One vector is turned by the same rotation once a tick. Each row is the vector after some number of ticks, and that number follows the row.
The counts run from 0 to 241.
[136 121 112 109 147 100 130 105 129 145 118 111 124 194 154 127 130 115
 127 126 110 105 153 161 139 161 125 124 130 152 138 157  80  89 141 156
 157 107 147  97 161 142 143  90 123 151 121 116  82  95 158 125 132  62
  95 103 167 161 129 137 130  88 133 128 123 113 128 172 161 149  75  91
 124 167 138 112 149 114 112 111 173 156 101  88]  45
[152 134  85 134 137 157 188 140 127 118 145 174  70 181 103 108 118 141
  94 146 128 172 143 148 153 140 133 162  98 145 134 142 136 174 107 174
 139 143 119 138  98 120 103 149 127 143 164  84 167 139 126 132  92 126
 116 145 165 134  85 128 153 100 100 117  70 145  90 145 134 148 128 131
 187 113  86 156 156 168 145 124 118 140 125 120]  149
[161 105 127 135 169 113 114 102 103 154 190 137 130 142 100 127 100 127
 144 140  68 119 159 114 149 134 113 163  90 140 171 125 113 140 132 136
 144  97  96 130 158 183 103 125 169 133 155  90 137 110 149 130 138  94
 115 145 148 118 117 141 147 110 140 131  89 105  88 170 123 147  69 131
 118 160 105 123 149 129 176  71 165 135  98  83]  37
[124  93 117 126 147 122  98 129 137 125 185 118 129 198  95 136 111 118
 106 173 106 123 148 147 164 133  96 157 112 172 171 112 112 158 118 133
 104  93 145 120 143 140 134 183 121 149 124  83 134 125 122  99 119 139
  78 110 104 179 115  92 163 152 151  99 120  74  94 143  95 107 124 130
 142 127  83 135 147  97 127 120 140 177 152 106]  95
[158 119 136 110 185 112 110  89 125 131 189 124 154 145 117 164  99 112
 138 169 131 129 143 144 155 136 133 149 120 193 129 132  84 121 146 165
 116  95 131  91 160 143 161 149 101 163 121 135 106 124 103 123 123  87
 156 145 116 154 158 161 156 162 110 130 126 126 155 147 103  85 125 112
 126 114 164  90 136 126 120  99 119 206 107 107]  104
[155 108 139 139 177 127 132  93 111 137 177 128 149 154 107 117  96 121
 135 140 122 152 131 123 126 117 118 180 123 143 179 139 101 162 124 205
 136 166  78 115 144 141 137 136 144 133 137 107 135 109 115 159 101 105
 155 156 163  60 174 111 145 116  98 113  69 142 120 157  99 135 133 142
 120 163 111 160 140 129 115  97 139 153  92  90]  32
[102 130 157 110 169 123 174 108 132 106 137 161 114 117 169 116 120 149
  99 137 101 131 136 144 151 168 106 133 134 136 106 174 143 190 126 192
  72 119 104 132  50 116 157 122 161  83 108 123 182 140  90 109 116 147
 139 117  96 118 119 139 119 101  83 171 129 185 123 115 133 131 139 145
 103  98 139 145 138 137 146 115 137 144 153 148]  139
[107 134 116  89 134 100 162  93 145 118 103 161  68 148 160 104 120 134
  79 118 127 125 119 170 161 195 126  74 146 171 112 148 116 159  98 188
 117 120 125 100 100 120 143  84 136 110 119 133 111  97 126 153 115 120
 116  66 138 139 118 156 129  92  97 137 127 179 144 138 171 149 122  98
 126  97 149  94 151 144 113 146 155 154 127 112]  133
[132 121 147 109 184 115 130  96 115 130 188 124 103 135 153 104 136 117
 150 147 119 159 108 117 103 166 132 119 141 163 121 129 124  99 126 188
 110 115 113 100 134 135 167  89 149 135  91 135  96  87 121 142 105  88
 180 148 126  77 187 177 121 142 114 123 142 168 136 140 143 135 118 109
 136 114 145  91 149 139  73  76 172 130  95  83]  188
[ 90 126 137  86 118  97 129  95 135 137 104 136  92 159 177 111 137 144
 110 113 134 120 112 174 131 173  83  99 172 162 121 155 108 131  83 165
 111 138 118  80 107 135 181  95 132 101  67 121 144  83 122 126 125 101
 134  89 142 143 116 149 116  80 126 130 138 133 135 130 177 129 120 107
 147 120 137 128 134 138  66 146 186 151 145  97]  130
[ 95 140 120  87 131 109 157  90 142 122 103 149  73 158 168 102 134 137
  88 120 139 128 121 177 139 186 117  78 159 169 119 154 116 146  92 183
 117 125 130  90  94 119 163  88 138 116  96 131 117  93 126 153 109 112
 128  69 148 126 125 151 127  87 114 134 125 177 138 130 171 149 121  93
 138 105 144 106 147 139  94 144 161 156 134 114]  132
[166 130 121  91 168 118 146 102 156 163 124  92 164 202 159 144 154  75
 100 131 154  79 149 140 140 139 139 183 142 182 104 135 129  91 114 165
 118 134  88 111 134 138 162 155  91 162 120  97 142 109 112  77 123  98
 104 144 163 160 141  78 141 107 135 120 127 126 124 125 131 108 144 144
 157 131 158 115 143 141 146 125 107 171 126 124]  162
[177  52 110 154 160 122 144 113 153 123 191 101 158 122  93 137 140 116
 131 166 118 138  95 110 156 110 106 118 111 212 168 111 104 119 139 151
 134 101 137  75 149 161 153 140 149 164 139 102 100 101 156 136 131 109
 120  95 130 101 137 105 176 120 127 138  97 124  68 137 128 163 145 157
 106 131 133 130 148 115 158 114 142 121 151 140]  175
[112  99 123 124 145 120  98 126 134 133 186 116 131 206  98 129 108 122
 122 178 107 133 146 151 150 130  90 157 122 165 165 117 113 155 123 142
 102  88 155 115 124 128 141 184 114 146 106  81 142 125 118  91 115 128
  94 121 110 165 127 105 162 155 155  99 130  73 101 139 106 111 134 128
 149 129  85 147 152  89 104 117 139 182 144 106]  96
[179 103 108 141 136 137 197 118 132  96 140 136 111 159 126 134 163  97
 128 190 127 192 106 130 121  91 131 140 149 171 133 123 120 142 117 142
 128 140  96  99 147 141 134 181 118 142 149  99 135 139 151 136 102 105
 125 161 150 132  71  76 127 142 106 126  69 124  87 174 172 143 155 165
 167 136 114 130 137 175 130 154 121 130 162 130]  231
[125 139 102  96 130 127 198 105 142 105 129 158 118 155 159 143 126 113
  98 146 152 141 136 174 147 159 121 128 128 146  90 188 109 165 134 205
  97 100 132 107 114 106 163 173  83 129 108 146 123 109  83 112 111 124
 149 144 127 161 128 117 134 131  89 127 136 160 146 125 122 105 149 147
 149  96 152 117 157 146 109 119  71 199  91 156]  220
[114  90 120  99 127 122 122  92 160 135 176 127 134 159 121 109 140 133
  96 137 162  94 104 167 141 157 108 141 126 191 139 125 112 145 116 151
 113 133 144 131 105 133 176 128 112 156  68  87 157  95  78 109 121 123
 114 104 126 113 150 140 152 167 123 110 112 121 100 118 149 119 185 129
 193  81 145 122 129 130  86 143 165 163 138 105]  15
[110 137 131 101 135 103 160  81 122 161 124 115 133 173 154 114 132 103
 123 122 126 104 146 145 129 177  98 112 127 137 115 179 110 121 116 226
 119 100 125 101 128 128 169 117 107 127  97 131  92  67 126 125 134  97
 143  96 144 129 155 147 140  79 150 136 149 160 146 130 121 140  82 100
  87 142 149 120 170 118 128 103 124 177  63 142]  49
[134 124  90  95 130 112 174 132 156  94 108 148 102 176 165 147 122 131
  98 139 127 119 128 205 162 166 135 121 127 156 105 181  66 146 144 166
 124 100 170 103 136 101 148 131  84 137 113 141 110 118  98 108 128  95
 118 113 125 200 113 123 126 126  87 130 141 120 127 155 153 121 137 142
 155 105 146 110 144 135  79 142 113 184 125 127]  217
[188 120 100 102 174 121 140 115 159 136 137 110 140 181 152 147 167  93
 116 140 133  80 164 140 150 142 159 181 123 173 100 148 117  89 144 125
 145 114 121 132 133 152 143 126 102 179 123  97 129 140 120  81 129  70
 102 140 158 158 102 112 126 148 133 137 108 123 102 158 165 132 125 136
 190 121 155  90 129 164 162 114 145 153 147 102]  159
[172 107 122 141 172 122 122  95 100 149 189 146 129 142  95 126 100 117
 144 145  74 130 154 115 148 136 127 153  94 151 171 119 126 141 126 144
 137 100  88 127 155 183 101 128 170 140 162  88 124 115 152 147 122 101
 116 143 149  99 124 145 159 113 133 125  80 128  99 168 124 152  79 133
 118 156 103 120 152 136 179  75 159 139  92  96]  36
[128  98 125 126 105 124 157 120 149 163 153 115 107 164 110 110 143 127
 111 151 161 106 104 139 141 139  81 159 139 171 126 119 159 156  57 145
 112 121  88 110  93 156 146 155 135 123 115  58 169 108 124  93 134 153
 120 113 139 144  96  83 147 106 182 109 114 116  86 104 145 123 161 157
 159 105 109 159 139 146 151 141 127 130 173 158]  8
[140 109 131 148 142 129 197 137 135  97 127 120 120 131 171 127 159 134
 142 161 112 170  94 142 118 136  81 107 137 141 119 175 110 137 137 193
 109 105 142  63 102 119 174 114 146 102 114 131 120 125 157 109 118 101
 161  97 136 122 111 112 128  50 118 166 140 157 103 139 154 152 137 168
  88 139 133 175 152 126 107 114 132 126 153 172]  58
[118  98 111 135 116 137 198 156 120 104 165 157  87 130 121 112 109 160
  96 150 124 163  58 146 149 152  76 124 123 136 114 159  92 142 113 185
 147 132 151  82 131 140 147 148 130 101 151 109 132  65 146 111 143 124
 168 152 132 173 102 106 142  69  88 103 137 110  77 131 132 140 125 162
 141 121 115 155 158 137 104 114 115 119 122 139]  63
[141 109 105 132 117 140 153 115 124 122 120 146  65 143 147 102 108 132
 145 120 120 128 146 158 132 160 100 143 108 117 143 187 124 184  96 183
 136 101 107 105 111 139 127 108 151 123  95 115 111  82 113 163 114 126
 156  97 138  94 101 139 139  77 173 110 107 144  75 165  93 145  59 162
 127 118 102 138 144 161 124 102 134 137 108 140]  205
[125 134 129 107 142 102 131  94 119 158 122 113 134 191 154 128 119 116
 119 110 122  96 137 154 135 172 106 127 127 144 125 177  83 100 127 200
 150 115 140  97 153 138 163 105 106 140 108 123  93  59 130 124 142  78
 122 106 157 159 152 133 131  74 135 116 140 120 134 150 132 126  74  97
 104 154 152 110 157 118 111 104 153 171  80 107]  47
[140 122 128 132 157 102 194 105 154 153 143 110 154 197 124 125 151  66
  99 149 134  81 133 126 129 154 147 140 117 173 127 122 134 123 121 173
 119 122 120 149 134 119 127 149 103 144 153  72  98 116 133 107 123 125
  66 102 131 142 145  64 128 149 140 117 105 148 120 143 158 158 153 130
 103 140 146 115 163 102 188 125 110 156 124 160]  166
[125 127  99  87 129 117 179 128 147  98 114 154 108 166 165 149 121 121
  94 141 135 116 126 195 157 159 118 133 123 154  99 190  74 147 142 182
 118 114 156 109 126 107 159 143  82 139 108 136 118 107  80 105 123 100
 133 130 128 199 122 120 131 127  80 118 138 123 129 147 129 110 140 138
 154  98 154 114 145 132  84 134  96 191 111 129]  218
[146 134 123 123 148 115 115 111 105 164 138  99 125 199 143 113 158 110
 172 147  97 133 177 142 109 146 109 137 134 126 161 139 129 104 125 148
 120  85 117 102 132 161 142 105 142 135  94  95 116 127 163 114 108  65
 106 113 165 107 123 144 126  86 172 131 128 118 118 159 166 144  80 107
 149 162 112 140 149 132 117  98 198 152 112  98]  42
[141 101 128 136 187 133 181 140 147  76 131 171  96 126 160 136 121 152
 112 149  88 151 129 150 153 147 130 141 131 144 123 159 113 182 153 156
 108 136 121 119  70 118 126 117 174 103 141 127 165 173 110 110 107 121
 126 109 111 142  87 114 115 105  70 177 104 169 102 155 159 158 142 155
 124 128 118 144 128 143 143 129 156 124 187 133]  142
[ 97 130 128  89 123 100 137  94 139 137 105 137  80 162 174 105 134 135
 104 117 138 131 120 176 126 179  97  89 173 161 121 154 116 143  89 174
 110 125 122  88  99 125 171  87 134 115  77 129 128  85 125 141 107 107
 132  75 145 134 122 152 124  84 119 132 135 159 143 130 169 140 119 102
 147 108 139 131 142 143  72 144 166 157 144 103]  131
[146 129 167 152 191  82 166 116 106 134 170 132 149 150 136 150 109 118
 157 193  97 135 103 131 118 141 125 143 145 160 132 114  85 123 121 159
 125 121  98 102 172 153 132 142 137  89 167 105 105 143 156 122 137  88
 133 148 122 189 139  99 111 144 120 137 122 121 175 165 172 119 137 131
  68 179 144 134 128 110 135 102 142 169 137 117]  111
[160 148 138 123 184 102 139  98 118 151 183 116 148 149 129 159 120  90
 159 193 116 157 145 122 126 138 135 133 134 182 124 118 129 125 119 177
  85  74  88  92 147 147 151 149 128 138 149 135 105 145 142 125 103  93
 154 150 132 135 149 139 156 141 136 148 141 173 179 131 136  99 129 114
 100 129 142 106 148 132 145  93 111 194 104 143]  107
[116 132 130 121 152 108 193  98 129 145 125 134 130 150 159 129 136 105
 123 132 102 107 140 138 137 183 114  92 115 141 108 176 129 129 136 202
 105  69 140 112 115 129 150 110 133 119 117 130  84  92 139 122 142 106
 119  90 127 132 135 147 134  95 147 156 142 177 141 138 146 153  86 113
  62 133 163 108 172 115 163  93 132 159  81 155]  51
[149 119 150 104 217  90 134 115 128 120 170 133  95 112 165 132  95 124
 122 131  88 121 133 102 145 177 156 139 138 168 112 124 113 119 120 168
 128 115  84  99 150 148 124  90 173 103 158 138  95  94 144 134 132  98
 158 150 125 153 162 145 123 114  97 123 153 165 135 150 136 135  89 133
  89 122 143  76 142 140 138  80 149 112 110  85]  192
[126 140 165 137 187 104 166 128 114 123 134 124  81 162 183 109 124 114
 145 152  78 134 139 117  88 169 134 144 155 108 138 143 139 158 104 187
 103 119  77 117 118 128 123  93 180  66 134 111 112 127 154 139  97 123
 138 125 131 115 141  95  98  90 144 117 138 166 134 167 146 154  98 143
  84 152  96 150 138 127 109  92 162 109 142 120]  197
[150 133 108 118 155 114 228 116 139  97 141 169 120 124 148 148 137 107
 108 172 108 149 128 152 151 149 141 122 110 147  90 155 126 173 143 175
  86  88 127 136 118 123 122 180 118 116 143 127 132 144 102 124 129 122
 130 149 104 159 103 111 133 163  86 146 112 169 132 147 151 137 156 156
 116 100 154 105 152 144 164 116  78 167 117 168]  223
[141 134 174 167 148  97 178 103  90 144 160 119 143 161 134 120 125 118
 188 187 125 162  89 139  77 125  92 144 152 141 147 140 100 147  97 188
 133 149  91  95 158 147 150 128 126  86 121 107 120 125 158 145 121  90
 156 144 148 121 148 104 104 127 134 120  95 127 165 178 159 127 142 130
  83 187 141 157 127 129  97 123 142 158 130 132]  114
[117 106 116 126 109 124 164 121 152 153 152 128 102 175 112 105 161 118
 119 166 146 104 111 141 134 146  83 138 128 171 139 110 165 154  60 141
 105 114 104 114  91 142 137 152 134 124 107  53 161 117 130 104 125 155
 105 104 139 130  91  87 152 121 187 106 117 122  82 107 165 139 160 150
 164  97  97 156 143 148 142 142 133 131 166 152]  9
[122 120 145 122 104 107 139  84 104 162 157 144 103 119 133 104 138 131
 162 150 105 133 122 128 124 152  62 109 139 141 133 140 146 153  61 146
 115  89  83  94 118 195 146 112 173  99  97  90 143  78 153 146 146 111
 155 119 133 111  87 158 137  93 185 126 120 137 105 140 158 143  83 128
 113 119 128 127 149 165 149 108 168 131 115 130]  123
[128 105 123 115 127 120 159  77 118 142 180 141 110 157 111 105 164  96
 119 173 117 131 132 122 124 135 122 124 135 167 126 108 161 127  93 118
 119 111 117 155 129 163 130 171 119 156  94  73 136 104 132 139 133 123
  99 140 110 117  94 136 124 199 161 107  79 122  94 166 161 150 115 100
 163 101 133  72 155 160 160 127 163 134 126  98]  239
[123 115 139 116 111 104 149  89 116 161 149 143  91 117 133 105 145 138
 155 150  95 134 122 133 127 161  78  99 138 151 130 129 151 144  75 125
 110  76  83  95 119 186 133 109 179 103 102  93 137  95 157 143 146 104
 136 100 135 123  79 165 141 101 188 131 125 139  99 145 178 153  84 123
 122 122 126 125 139 158 145 112 179 123 132 128]  124
[151 103 121 135 166 149 158 147 141  88 136 158 103 157 140 136 105 163
  96 134 123 156 120 152 156 133 109 180 135 139 132 163 102 174 135 176
 134 169 110 102  94 127 142 134 143 116 139 110 195 140 109  99 101 112
 141 141 150 154  95 104 134  76  63 146  98 127  92 142 124 126 147 164
 165 134 108 174 129 152 113 135 131 139 177 110]  145
